(in the rows, 128 means zero)
Rotation paths and how fast each direction turns (degrees per step)
Each turn is a multiple of 5 degrees from 10 to 175, or 0.
Each row of a path follows its step; steps can be skipped.
path 1
step 0: [123 124 131 131 138 132 138 123 126 129 138 121 129 130 129 115 126 127
 134 130 138 130 130 132 125 135 130 118 134 134 129 131 130 126 132 136
 129 118 116 130 128 126 131 134 130 130 129 130 122 132 122 133 122 121
 138 119 135 130 128 129 120 123 122 128 124 125 127 120 123 126 129 129
 139 124]
step 5: [124 126 126 129 135 140 122 131 123 132 123 120 127 133 128 129 129 130
 136 131 140 137 130 124 126 136 132 113 137 132 124 130 129 138 125 139
 136 122 125 130 132 130 123 131 128 131 136 130 127 136 121 131 125 127
 127 134 120 133 132 128 117 116 127 128 131 121 130 130 129 130 128 126
 122 132]
step 7: [125 129 127 139 124 132 125 127 123 133 129 125 129 131 124 121 129 139
 131 126 127 132 132 126 127 134 127 124 128 131 136 139 147 133 131 125
 133 117 125 128 120 125 126 135 141 133 128 123 128 132 121 134 125 123
 130 129 133 135 127 132 126 116 122 127 123 134 129 133 120 124 135 130
 132 132]
step 8: [118 131 132 127 143 131 128 123 126 138 130 135 122 135 136 129 131 128
 140 132 126 127 123 141 126 129 126 118 134 135 120 129 135 121 126 137
 137 125 120 133 133 131 124 123 125 131 129 129 125 133 123 124 130 130
 124 129 129 129 131 128 124 122 134 125 125 123 122 134 132 130 128 132
 126 117]
step 10: [125 126 126 118 132 131 118 126 131 141 126 123 131 130 120 128 132 126
 139 120 139 129 137 129 126 129 129 119 125 129 134 135 138 132 123 129
 140 122 124 134 121 128 130 128 132 130 125 124 132 127 125 129 126 127
 133 132 143 125 128 136 120 121 134 133 122 126 126 132 133 124 128 127
 125 122]
step 14: [127 127 123 138 131 131 131 127 122 133 125 120 126 139 124 127 117 138
 133 125 133 132 119 130 128 132 127 121 124 126 128 133 136 133 117 137
 134 127 122 141 127 124 132 130 119 134 130 121 127 131 126 131 124 119
 133 131 125 125 124 125 121 125 122 125 128 134 127 140 125 127 128 131
 127 117]
step 16: [129 124 126 126 138 137 131 125 134 136 129 130 123 132 128 124 133 132
 134 132 129 128 126 136 123 138 129 124 124 127 133 138 131 136 130 123
 123 130 122 137 126 133 128 133 130 137 129 124 122 122 117 128 124 120
 122 134 134 138 134 125 128 123 121 122 121 118 123 130 122 121 138 127
 129 122]
step 19: [121 124 130 122 135 128 126 127 128 138 135 123 126 133 121 122 127 135
 142 129 133 131 120 134 118 142 120 123 133 135 134 131 132 135 128 131
 131 133 125 131 125 124 136 132 133 123 125 118 125 131 130 125 127 130
 132 130 132 129 125 126 123 128 118 138 128 126 130 131 132 121 141 129
 127 130]
[128 130 126 128 128 130 127 126 128 129 129 127 129 128 130 128 127 130
 128 127 127 130 127 128 131 127 127 127 127 127 129 127 130 127 127 128
 129 126 128 128 129 127 128 126 127 131 128 126 128 129 128 127 130 128
 127 128 126 126 130 130 129 128 127 127 127 129 128 130 129 128 126 128
 125 130]
115
[127 130 126 127 128 128 127 129 126 126 129 127 129 129 129 130 130 128
 130 128 128 129 128 130 128 127 128 128 129 128 128 128 129 130 129 130
 129 129 129 127 128 130 130 131 128 131 126 128 129 130 128 127 128 128
 128 130 130 127 127 127 126 129 129 131 129 129 128 128 129 128 126 128
 129 131]
155
[126 131 128 129 129 128 128 128 131 128 130 127 126 126 128 127 128 129
 130 129 125 129 128 127 128 129 127 127 130 130 128 127 128 129 126 126
 126 130 126 127 129 129 128 127 128 128 128 129 130 129 127 127 126 128
 127 126 127 129 128 126 128 127 128 129 131 128 128 128 130 129 129 129
 128 127]
100
[127 126 128 127 129 128 129 131 129 128 126 128 128 126 129 130 128 129
 126 129 129 129 126 130 128 130 127 129 127 128 129 126 129 129 130 127
 128 127 127 128 130 127 126 127 128 130 130 130 127 128 130 128 127 128
 127 128 127 128 129 130 127 130 127 133 128 127 126 127 129 128 129 128
 128 129]
110
path 2
step 5: [132 126 123 130 131 128 122 123 134 119 126 113 119 124 133 124 116 121
 136 128 129 137 130 117 131 122 137 139 135 124 125 124 124 133 118 129
 131 129 129 115 122 131 129 120 124 128 126 132 121 125 134 129 137 126
 135 129 125 131 124 121 120 123 131 129 120 123 134 133 133 131 137 132
 130 129]
step 9: [133 125 134 132 122 132 139 129 124 126 135 122 141 127 124 120 118 130
 135 135 133 129 130 128 123 132 131 133 126 116 124 129 128 126 131 128
 129 124 136 118 125 133 132 113 136 125 121 133 124 121 119 126 123 122
 129 122 128 128 129 134 137 133 125 123 117 118 133 139 128 132 126 127
 127 135]
step 10: [127 131 132 130 125 127 124 122 131 122 118 120 130 122 139 120 126 129
 125 136 132 129 133 123 135 136 127 130 127 115 126 122 133 130 129 143
 117 127 134 126 126 124 134 137 130 121 125 129 136 123 117 124 125 133
 138 131 128 129 128 127 132 123 121 127 123 131 125 130 125 134 141 114
 126 132]
step 11: [132 122 138 134 125 140 132 122 134 130 134 125 131 138 136 135 117 132
 135 126 146 130 127 124 121 134 123 129 122 125 126 128 121 128 128 124
 123 128 135 118 119 126 130 129 129 132 123 116 126 127 124 126 120 131
 127 131 130 132 123 129 124 127 117 134 126 129 137 130 118 130 135 127
 120 125]
step 12: [125 130 132 132 118 131 132 127 130 139 124 116 125 122 137 124 136 128
 139 128 127 129 130 127 135 120 135 136 122 126 134 121 126 128 140 137
 124 130 132 117 122 121 119 129 136 136 129 123 125 132 131 127 119 129
 131 142 130 132 134 130 124 130 123 123 129 129 128 137 132 131 140 127
 130 135]
step 14: [123 119 131 134 126 132 138 134 127 131 136 141 128 119 130 123 126 137
 122 130 132 134 138 117 134 120 132 131 125 129 130 118 115 131 128 134
 128 124 125 125 131 122 133 126 131 127 131 121 119 130 116 129 125 126
 132 135 119 131 119 124 123 134 126 122 129 131 126 135 131 131 138 120
 133 129]
step 16: [126 123 133 134 125 131 136 124 125 131 133 124 126 120 136 126 128 120
 129 127 129 129 132 123 127 138 143 122 133 129 130 132 121 126 122 127
 130 120 126 132 134 118 119 122 127 123 131 123 115 122 120 123 138 124
 124 133 130 134 132 126 113 121 125 126 121 123 133 137 125 136 130 119
 123 134]
step 17: [126 131 128 131 132 122 122 132 125 124 124 131 133 126 129 117 118 117
 127 134 135 125 133 125 132 136 126 135 124 125 126 131 128 132 130 129
 128 119 127 125 127 125 129 121 133 147 131 132 120 131 118 124 128 124
 129 134 142 127 125 125 121 124 126 125 112 129 131 131 131 134 140 138
 131 124]
[127 126 127 127 128 130 129 128 129 128 128 130 128 127 126 126 128 127
 127 129 128 130 127 128 127 129 130 129 128 128 129 127 127 126 127 126
 129 129 126 128 127 128 128 129 127 129 130 129 128 129 129 128 128 127
 127 129 125 129 128 127 128 125 128 128 127 127 127 128 129 127 126 126
 132 127]
45
